rotation steps, each row followed by its count of steps:
The counts run from 0 to 114.
[141 136 126 149  86 130 164 122 160 106 100 135 120  68  97] => 62
[ 58 147 160 130 135 117 131 140 111 107 139 164 144 145  90] => 105
[110  84 116 150 105  82 128 136 141 161 111 140 149 145  92] => 86
[158 164 116 150 123 162 135 113 154 139 128 161 102  67 100] => 16
[ 71 129 157 134  91  86 101 144 134 120 145  98 129 112 117] => 88
[136 132 106 111 110 192 189 103 114 142 147 166 151 133 138] => 38
[146 122 115 153 137  92 144 152 153 104 103 148 159  84 122] => 108
[ 77 104 136 110 154 137 131 146 104 114 173 158 157 174 151] => 112
[111 150 124 121 127 183 157  97 116 139 121 163 122 170 111] => 30
[103  77  91 145 105  89 137 140 149 137 104 113 168 171 118] => 94
[ 76 161 129 125 127 152  95 121 111 178 156 124 103 170 123] => 13
[ 55 143 157 141 105 105 115 135 142  94 139 120 113  97 127] => 89
[ 94 144 147 136 143 121 130 138 115  82 127 189 149 118  68] => 106
[ 97 121 128 138 153 124 126 133 125 124 131 207 144 132  86] => 114
[136 137 132 152  83  81 162 157 139 130  96 112 156  83 113] => 71
[138 130 105 146  93 114 176 140 155 118 103  95 136  90 134] => 63
[112 102 117 131 122  93 157 179 129 120 144  95 167 134 185] => 110
[148 144  83 118 121 100 112 120 120 202  97 113 142 173 125] => 3
[128  90  98 157 123 153 176 131 160  99 122 144 152 114 122] => 92
[147 101  88 145  93 149 171 128 162 132 100 103 159 110 137] => 55
[113 139 143 154  94 171 144 118 143 115 142 155 119  77  99] => 53
[162 130  80 135  96 134 150 121 160 163 109  90 133 105 167] => 18
[ 68 114 127 137 119 148 166 143 130  94 173 127 148  99 158] => 82
[141 126  86 137  96 129 140 134 127 197  88 152 158 143  93] => 40
[165 128  73 131 114 147 154 135 141 180 119 119 133 115 166] => 10
[112 128 132 158  79  66 114 158 144 146 125 113 153  91 104] => 79
[ 62  99 119 144 103  93 114 139 144 127 121 100 149 182 113] => 95
[112 123 121 148  91  86 138 130 136 164 103 155 176 112  85] => 78
[105 144 129 140  92  91 168 144 127 131 123  77 157  86 146] => 72
[145 107 103 141 122 115 175 152 161  89 103 141 163  91 125] => 100
[110 129 137 135 101 124 153 124 128 126 111 180 138 111  62] => 69
[ 53 129 144 135 115  92  94 142 123 100 127 106 127 165 105] => 96
[ 97 120 112 133  89 130 170 148 116 132 135  77 155 158 160] => 65
[119 158 137 133  93 181 173 128 115 120 174 147 124  82 150] => 45
[132 190 124 119 127 158 132 121 118 124 139 151  96  79 129] => 7
[141 159 117 152  92  91 137 133 135 188  91 114 136 107  98] => 33
[114 164 136 116 112 178 183 129 114 125 157 133 130 127 152] => 37
[ 64 141 164 142 124 112 112 137 129  68 147 144 116 129  98] => 97
[131  93  89 140  89 131 140 130 141 194 121 132 157 146 118] => 48
[119  86  87 147 118 172 162 122 149 110 143 179 169 122 119] => 84
[120 158 132 153 100 139 145 108 151 113 119 165 126 100  61] => 61
[ 89 121 137 127 118 169 169 125 105 124 160 150 153 152 123] => 75
[104 104 118 126 116 153 174 122 111 133 142 196 158 152  92] => 76
[125 122 115 142  89 114 174 144 144 141 117  69 156 128 150] => 64
[125 152 130 156 127  94 135 146 142  95 103 184 150  86 104] => 107
[112  93 107 123 122 102 155 150 134 128 109  93 171 171 159] => 102
[130  54 100 150 112 130 158 135 175 125 107 141 170 147 127] => 93
[ 92 138 106 114  95 152 132 111 124 169 148  79 111 166 169] => 20
[130 154 104 127 115 160 150 108 117 150  95 174 109 150  64] => 31
[100 174 135 100  97 156 173 130 117 121 147 104 111 120 167] => 36
[116 134 132 138 129 137 157 130 154  64 117 158 136  89 111] => 99
[ 81 167 152 113  86 156 138 132 116 127 165 124 119  74 143] => 44
[126 155 114 116  91 140 153 128 125 136 119  61 121 125 170] => 27
[ 87 108 125 118 136 117 135 155 113 113 153 113 165 149 179] => 111
[ 90 173 146 146 106 158 119 129 132 109 158 141  97  94  98] => 52
[133 166 113 111 127  90 107 139 114 187 118 111 121 159 122] => 4
[ 76  95 134 128 120 101 142 157 126 112 135 116 168 184 153] => 103
[129  99 103 144  88 136 160 140 158 147 102  90 150 139 139] => 56
[ 62 155 154 132  96 139 132 117 126 112 135 141 112 130  64] => 60
[ 91 192 153 109 119 115  96 126 116 168 145 107 101 145 113] => 5
[165 175 105 137 134 173 156 121 131 136 135 148 105  68 128] => 8
[149 166 109 109 147 178 174 112 132 127 147 156 118 110 146] => 0
[ 77 127 147 134 100 123 148 160 123 103 167  99 142  85 159] => 81
[ 70 126 131 120  74 127 120 118 117 146 137 104 132 177 109] => 58
[ 88 182 145 132 105 155 102 107 120 158 163 155  74 137 107] => 14
[104 110 109 142  81 128 138 120 136 157 131  80 149 167 137] => 57
[146  87  90 126  92 163 169 125 141 162 128 143 153 117 127] => 47
[116 104 121 147 111 127 130 134 128 151 115 197 161 138  77] => 77
[142  86 101 140 122 103 162 157 161 107  96 100 183 126 151] => 101
[141 123  94 130  93 166 176 123 117 168 121 164 143 152 103] => 39
[ 67 118 133 121 110 153 179 136  91 109 162 125 140 144 156] => 74
[101 166 139 141  78  98 115 146 112 179 127  97 135 118 109] => 42
[146 168 116 142 106 143 130 108 147 147  91 153 115  98  76] => 24
[ 75 136 137 138 110 148 136 114 118 129 129 170 133 157  76] => 68
[146 155 122 134  82 113 152 129 153 156  91  70 116  97 142] => 26
[ 66 120 142 116 110 162 156 127 114 113 148 140 140 185 107] => 67
[ 79 112 129 163  95  60 101 151 147 152 122 110 153 135 106] => 87
[ 88 136 140 122  93 109 176 155 110 114 151  91 162 126 167] => 73
[103  88 128 136 125 177 166 135 130 100 156 164 148 113 150] => 83
[182 151  83 137 128 175 168 111 150 158 125 153 140  90 138] => 9
[ 71 129 136 140  89 116 101 127 133 171 140  88 118 161 119] => 50
[ 97 137 122  95 114 175 172 113 116 124 148 120 110 171 151] => 29
[178 139  85 124 155 181 177 110 123 155 130 149 134 125 122] => 1
[116 148 118 127  78 105 126 136 138 191 103 122 150 132 100] => 41
[133 135 103 132  96 156 135 119 154 171 126  70 131 143 175] => 19
[ 56 120 143 115 141 104 122 154  96 106 150 135 155 177 124] => 104
[132 170 141 134  89  91 134 140 130 162 110  80 124 106 127] => 34
[ 77 155 152 137 129 120 155 138 139  64 139 166 123  97 107] => 98
[143 133 109 145  94 165 163 123 153 124 124 128 136  71 120] => 54
[ 85 139 149 137 121 155 131 137 151  72 156 135 118  81 138] => 90
[119 187 130 136 120 176 121 107 140 147 136 168  90  74  92] => 15
[ 82 134 150 145  84  82 135 157 129 125 132  99 143  87 134] => 80
[120  67  86 153 105 133 145 136 139 155 126 163 165 155  98] => 85
[ 96 146 122 110 124 177 127  90 116 151 133 154  98 160  84] => 22
[135 128  82 131 107 137 131 134 136 204 131  94 147 149 155] => 11
[108 168 133 117  97 121 144 136 119 133 131  79 112 109 151] => 35
[107  97 118 135  75 117 121 141 139 190 128 110 152 165 125] => 49
[ 56 146 147 128 101 141 114 118 111 120 145 121 117 147  98] => 59
[168 145  78 122 134 143 170 100 137 189 113 137 150 149 126] => 2
[141 117 109 134  99 185 192 124 147 134 133 153 144  85 136] => 46
[ 63 123 134 105  95 137 163 112 108 111 150 106 149 185 143] => 66
[105 140 117 126 114 146  99 110 117 197 146 104 114 177 147] => 12
[ 89 102 129 127 145 135 116 141 104 113 164 184 142 155 117] => 113
[152 158 110 139  92 116 127 119 148 159  88 115 114  99  95] => 25
[106 154 120 106 107 156 163 110 112 119 140  71 126 153 171] => 28
[168 153 100 140  95 149 140 120 177 146 103 127 106  69 120] => 17
[111 204 143 117 122 146 109 124 109 149 176 131  87 108 128] => 6
[114 111 121 146 113 163 173 120 150  72 147 147 137  95 126] => 91
[ 77 153 161 136  78 125 106 131 134 139 158 113 113 121 105] => 51
[140 105 113 145 118  77 152 175 137 127 107 126 168  87 163] => 109
[ 82 141 122 112 104 179 128 106 119 143 159 105  98 181 133] => 21
[130 137 125 150  98 104 150 145 136 123  87 144 161  91  69] => 70
[111 166 124 143 111 168 119  93 124 142 109 154 107 129  64] => 23
[ 86 182 154 136  99 115 123 148 107 145 155  94 123 110 135] => 43
[132 157 106 136 105 129 142 105 121 161  88 163 123 129  73] => 32
